Each named move below is a turn or a mirror, shown by a few rows before and after it. Which moves, in which order, take the first row of each later pair to the second? The first pair is answered.
q2 (before |-> after):
0.04	2.31	-1.19	-1.69	1.06	-0.05	0.64	-0.76	0.47	-0.74	-1.66 |-> 0.12	1.98	-1.34	-1.98	1.06	-0.15	0.30	-1.32	0.37	-0.55	-1.50
0.33	-0.38	0.19	0.48	0.36	1.61	-1.11	-1.48	-0.85	1.64	0.44 |-> 0.54	0.90	0.80	1.48	0.58	2.17	0.04	0.51	-0.60	0.32	-0.03
-0.45	3.54	-0.71	-0.52	2.78	1.73	0.90	2.39	1.65	-2.63	-1.51 |-> -0.76	0.14	-2.43	-3.62	2.28	-0.32	-2.49	-3.28	0.91	1.00	-0.35
q581 (before |-> after):
-1.54	0.69	-1.42	4.56	-0.66	2.43	0.81	0.47	-2.14	-1.69	-0.16 |-> -0.40	-1.82	-1.76	-0.66	0.68	-0.76	-2.70	-3.68	-1.71	2.68	1.21
0.93	1.97	-0.70	1.29	-1.44	-1.17	-1.52	-0.31	0.17	1.32	2.00 |-> 0.76	2.35	-0.67	2.02	-1.63	-0.68	-1.11	0.31	0.11	0.67	1.89
-0.18	-0.79	-1.64	0.72	-0.69	1.07	-0.15	1.64	0.82	0.95	-0.41 |-> -0.01	-1.23	-1.80	-0.12	-0.48	0.54	-0.80	0.88	0.78	1.68	-0.22
2.16	1.36	1.40	-3.46	1.13	-2.82	-0.75	3.20	1.77	3.38	1.19 |-> 1.51	3.07	1.64	0.11	0.22	-0.67	1.69	6.09	1.54	0.44	0.30
q110 (before |-> after):
3.10	0.45	3.01	-3.22	2.18	-0.29	-1.97	0.75	2.53	1.11	-0.76 |-> 1.67	-1.50	4.37	2.05	-3.43	0.35	0.15	0.85	-0.40	1.51	1.59
2.17	-0.30	-1.01	-2.82	0.32	-1.16	-1.29	-0.51	-0.01	1.59	1.89 |-> 0.97	-1.13	-1.06	0.42	-2.80	-0.35	-0.02	-0.69	-1.78	1.21	2.70
-1.35	-0.15	-0.74	2.42	-3.08	1.27	0.29	-1.41	-1.23	-1.20	0.74 |-> -0.53	1.43	-2.37	-1.46	1.42	1.22	-1.34	-1.66	1.22	-2.04	-1.54
q438 (before |-> after):
-0.85	0.32	-0.25	-0.05	0.72	1.36	-0.11	-0.76	0.20	-1.86	-0.83 |-> -0.30	0.45	1.47	0.71	-0.22	0.90	0.70	0.90	-0.08	-1.55	0.09
1.47	-2.84	1.89	2.24	-3.39	-1.79	-0.06	-2.12	-2.58	2.65	3.16 |-> 0.49	-3.07	-1.83	0.54	-1.39	-0.67	-1.97	-5.76	-1.86	1.90	0.98
2.02	-0.01	0.78	-4.31	3.32	-2.33	-1.62	0.74	1.86	2.50	0.73 |-> 2.33	0.07	1.60	-4.00	2.84	-2.50	-1.11	1.54	1.80	2.70	1.22
0.13	-0.05	-0.03	0.61	-0.72	-0.60	1.29	0.54	1.22	-1.06	-0.07 |-> -0.17	-0.09	-0.92	0.24	-0.11	-0.38	0.78	-0.35	1.32	-1.17	-0.64
q41 (before |-> after):
0.94	2.09	2.58	0.71	0.87	-0.78	1.62	4.43	0.31	-0.99	0.42 |-> -0.53	0.35	1.71	3.74	-2.29	0.14	2.07	2.57	-1.49	-1.08	1.00
1.52	0.13	3.86	0.99	-2.53	-2.50	2.01	2.28	-2.26	2.08	2.37 |-> -1.68	-0.41	-1.86	4.20	-3.22	1.51	1.47	-1.88	-3.06	-1.20	-0.84
-0.99	-1.78	-1.28	0.82	-0.95	1.13	-2.18	-2.26	0.10	-0.90	-0.45 |-> 0.43	-0.27	-0.42	-1.70	1.78	0.32	-2.59	-0.69	1.66	-0.95	-1.03
Now pairs of rows:
(two moves a pair)
0.16	-0.74	-1.12	-1.94	0.94	-0.39	-1.18	-1.21	0.09	-0.55	-0.10 |-> -0.22	-1.67	-1.03	-0.54	-0.78	-0.20	-0.88	-1.69	-0.84	-0.19	0.56 : q110, q41
1.83	0.33	-0.14	-4.33	1.78	-1.90	-1.80	-0.86	0.95	0.87	0.31 |-> 0.81	-1.78	-0.45	-2.37	-1.25	-2.07	-1.80	-3.02	-0.80	1.99	1.64 : q41, q438
-0.11	1.25	0.23	-2.47	-1.05	1.90	1.16	-3.38	-1.64	0.58	1.33 |-> 0.23	2.97	1.16	-1.44	-0.41	2.63	2.54	-0.53	-0.96	-1.09	0.76 : q2, q41
1.35	1.15	1.24	1.39	-0.80	-2.75	2.74	-1.42	-1.20	1.30	-0.03 |-> 0.48	0.67	-1.09	1.02	-0.29	-1.93	1.95	-3.87	-1.11	0.82	-1.18 : q41, q581
0.11	-0.02	-0.16	-0.93	1.09	0.01	-1.41	-0.95	1.08	-0.59	-1.58 |-> -0.10	-1.38	1.13	0.66	-1.57	-0.56	-0.80	-1.12	-0.44	0.61	0.18 : q41, q41
0.17	1.40	0.99	3.60	-1.29	0.97	1.20	2.45	-0.35	-1.93	0.12 |-> 0.86	2.53	1.01	2.10	0.69	0.67	0.93	3.30	0.85	-2.34	-0.51 : q41, q41
-0.33	-2.31	-0.98	-0.48	-0.55	-1.18	-1.69	-3.03	-0.81	1.73	-0.19 |-> 0.17	0.97	-1.50	-0.87	2.81	0.37	-0.62	0.22	1.24	-1.56	-2.74 : q581, q110
0.88	1.49	1.07	-2.96	2.54	-0.59	-0.30	0.80	1.89	-0.23	-0.67 |-> -1.72	-1.30	-0.78	2.13	-2.48	1.14	0.31	-2.45	-1.08	-0.46	0.08 : q41, q41
0.36	1.51	0.13	2.35	-0.42	1.34	1.61	2.47	0.76	-2.90	-0.76 |-> 0.98	-1.83	1.69	0.60	-2.83	-1.75	-0.04	-0.37	-0.76	1.68	2.41 : q2, q438
1.13	0.03	1.20	-2.28	1.01	-0.97	0.41	0.94	1.06	1.32	0.54 |-> 0.22	1.21	0.40	0.12	0.95	0.92	1.70	2.01	1.09	-1.09	-0.77 : q438, q581
-1.37	-2.22	-2.32	-0.98	-1.07	-0.87	-1.98	-4.29	-0.97	0.94	0.29 |-> -0.27	2.59	-1.56	-1.00	2.91	0.93	0.28	1.41	1.73	-3.32	-2.40 : q581, q41
-0.02	2.22	-0.12	1.36	0.89	1.43	3.89	2.73	0.69	-0.73	-0.65 |-> 0.75	1.98	1.37	0.49	0.71	0.13	3.81	3.35	0.73	0.55	0.45 : q110, q110
0.61	1.46	0.79	3.86	-1.83	0.35	1.66	3.75	-0.12	-2.60	1.58 |-> 1.69	0.19	-1.90	-3.60	2.83	-2.04	-3.09	-1.37	1.97	0.45	0.43 : q110, q581
-0.11	-0.32	-0.41	1.79	-2.03	-0.45	1.32	-0.46	-0.99	0.44	3.19 |-> 0.21	-0.81	-0.39	0.82	-1.77	-1.06	0.64	-1.11	-0.82	1.21	3.46 : q2, q581
0.05	-0.51	-2.10	-2.13	0.61	-0.52	-1.49	-1.97	1.60	1.10	-1.52 |-> 0.77	0.63	-1.09	-2.66	1.54	-0.77	-1.04	-0.09	2.33	0.81	-1.66 : q2, q581
-1.59	-1.74	-1.42	0.35	-2.12	-0.04	-0.62	-2.87	-0.94	0.12	2.00 |-> -1.27	-1.33	0.14	1.60	-3.04	0.03	0.53	-0.99	-1.30	-0.06	2.69 : q438, q581
1.85	0.26	3.22	1.94	-1.54	-2.03	3.10	6.31	-3.11	-1.57	-0.08 |-> -0.97	-4.27	-4.11	-0.20	-1.73	-1.43	-1.79	-4.61	-4.26	0.16	-1.77 : q2, q41
0.74	1.23	0.39	-0.75	1.80	-0.47	0.28	1.99	0.21	-0.91	-0.08 |-> -0.33	0.20	-1.97	-0.97	1.80	0.14	-0.95	-0.99	-0.08	-0.87	-0.87 : q110, q438
-0.44	1.34	1.34	1.14	0.26	0.52	-0.05	1.85	1.12	-1.34	-0.22 |-> -1.15	0.48	0.38	2.22	-0.76	1.21	-0.03	0.67	0.37	-1.48	-0.24 : q2, q581
-0.82	-0.07	-0.01	-0.56	0.86	0.45	0.28	0.50	1.04	-2.42	-0.41 |-> -0.66	-0.81	1.41	0.44	-0.95	-0.37	0.79	1.00	0.15	-1.45	1.11 : q110, q110
0.91	1.09	1.69	0.40	-0.46	-1.15	0.54	1.16	-0.71	-2.49	1.91 |-> 0.15	0.92	-1.37	-0.39	1.06	0.00	-0.79	-1.48	-0.18	-3.38	0.03 : q438, q581
-0.17	-0.51	-1.53	0.72	-0.50	0.71	-0.06	-1.77	-0.56	-0.26	-0.86 |-> 0.68	1.07	-0.70	-0.26	1.21	0.68	0.36	0.42	0.60	-1.20	-1.43 : q41, q581
-0.90	-0.50	-1.25	0.55	-1.42	-0.76	-0.38	-1.55	-1.05	1.52	1.11 |-> -0.72	1.90	-1.29	1.46	0.16	0.86	0.87	1.20	-0.01	-1.03	-0.52 : q2, q41
-1.21	-1.49	0.59	2.95	-3.19	-0.51	1.92	1.36	-2.15	-0.28	1.51 |-> -2.22	-1.40	-4.01	0.52	-0.11	0.79	-0.50	-2.67	-0.78	-1.31	-1.48 : q41, q2
2.37	0.30	4.71	-2.62	-0.40	-2.77	-0.37	0.28	0.75	3.39	-0.11 |-> 0.55	-1.95	3.12	0.37	-3.88	-1.87	-0.33	-2.56	-1.38	3.59	0.46 : q438, q110
-1.54	-0.66	-0.73	3.60	-1.14	-1.03	2.84	1.62	-0.72	0.78	0.16 |-> -1.96	-1.43	-3.74	0.78	0.93	-1.06	0.38	-2.19	-0.01	1.19	-1.30 : q41, q2
-2.75	1.52	2.01	-2.07	0.89	-2.50	0.39	3.10	-1.53	0.39	0.43 |-> -4.96	1.08	-1.66	0.09	0.25	0.08	0.03	0.42	-2.22	-1.71	-1.36 : q41, q41
-2.66	1.51	-2.04	0.55	-0.03	2.27	0.16	1.31	2.33	-2.81	-2.11 |-> -0.56	-0.71	0.90	-4.01	-0.01	-2.27	-2.02	0.00	2.27	2.36	1.12 : q581, q41
-0.45	-1.67	-0.27	0.41	-1.55	-0.45	-2.05	-1.85	0.89	1.28	0.48 |-> -0.81	0.39	-1.35	1.45	-0.04	1.49	-1.06	-0.20	1.83	-1.63	-1.56 : q2, q438
0.13	1.67	0.66	-0.73	1.11	1.02	0.93	2.70	1.15	-1.71	-1.60 |-> 0.74	1.11	0.87	-2.82	2.01	-0.30	-0.22	1.68	1.62	-0.23	-1.08 : q581, q2
-1.94	0.44	-2.55	0.01	1.00	0.33	-1.81	-2.36	-0.48	0.57	-1.13 |-> -1.20	0.80	-1.86	-1.47	2.00	-0.47	-2.17	-1.75	0.24	1.04	-0.85 : q2, q581
-0.03	0.64	-1.67	1.45	-0.37	0.50	-0.99	-2.71	-0.21	-1.29	-1.06 |-> 1.54	2.49	0.41	-0.40	1.81	-0.55	-0.55	0.40	1.20	-1.20	-1.10 : q2, q41
-2.45	-0.21	-1.72	2.64	-2.16	2.08	0.00	-2.61	-1.67	-0.92	-1.94 |-> 1.34	0.47	3.03	-3.36	0.76	-2.49	-1.11	0.33	0.30	2.94	0.39 : q110, q41
0.83	0.44	-2.92	-1.40	2.13	-1.46	-0.96	-1.67	0.36	-0.96	-1.33 |-> 2.29	1.06	0.28	-1.84	1.93	-2.93	0.01	1.44	0.63	-0.04	0.17 : q581, q110
2.60	2.09	0.67	2.97	0.98	0.16	2.34	3.21	1.17	-0.64	-0.63 |-> 2.82	-1.60	0.92	0.57	-0.59	-2.85	-0.19	-1.08	-0.08	3.89	1.77 : q2, q438
1.41	-1.27	-1.59	-1.35	0.67	1.25	-1.46	-1.62	1.47	-0.87	-0.07 |-> 0.85	-1.43	-0.32	1.93	-2.07	1.87	0.37	-0.27	0.19	-1.23	1.06 : q438, q41
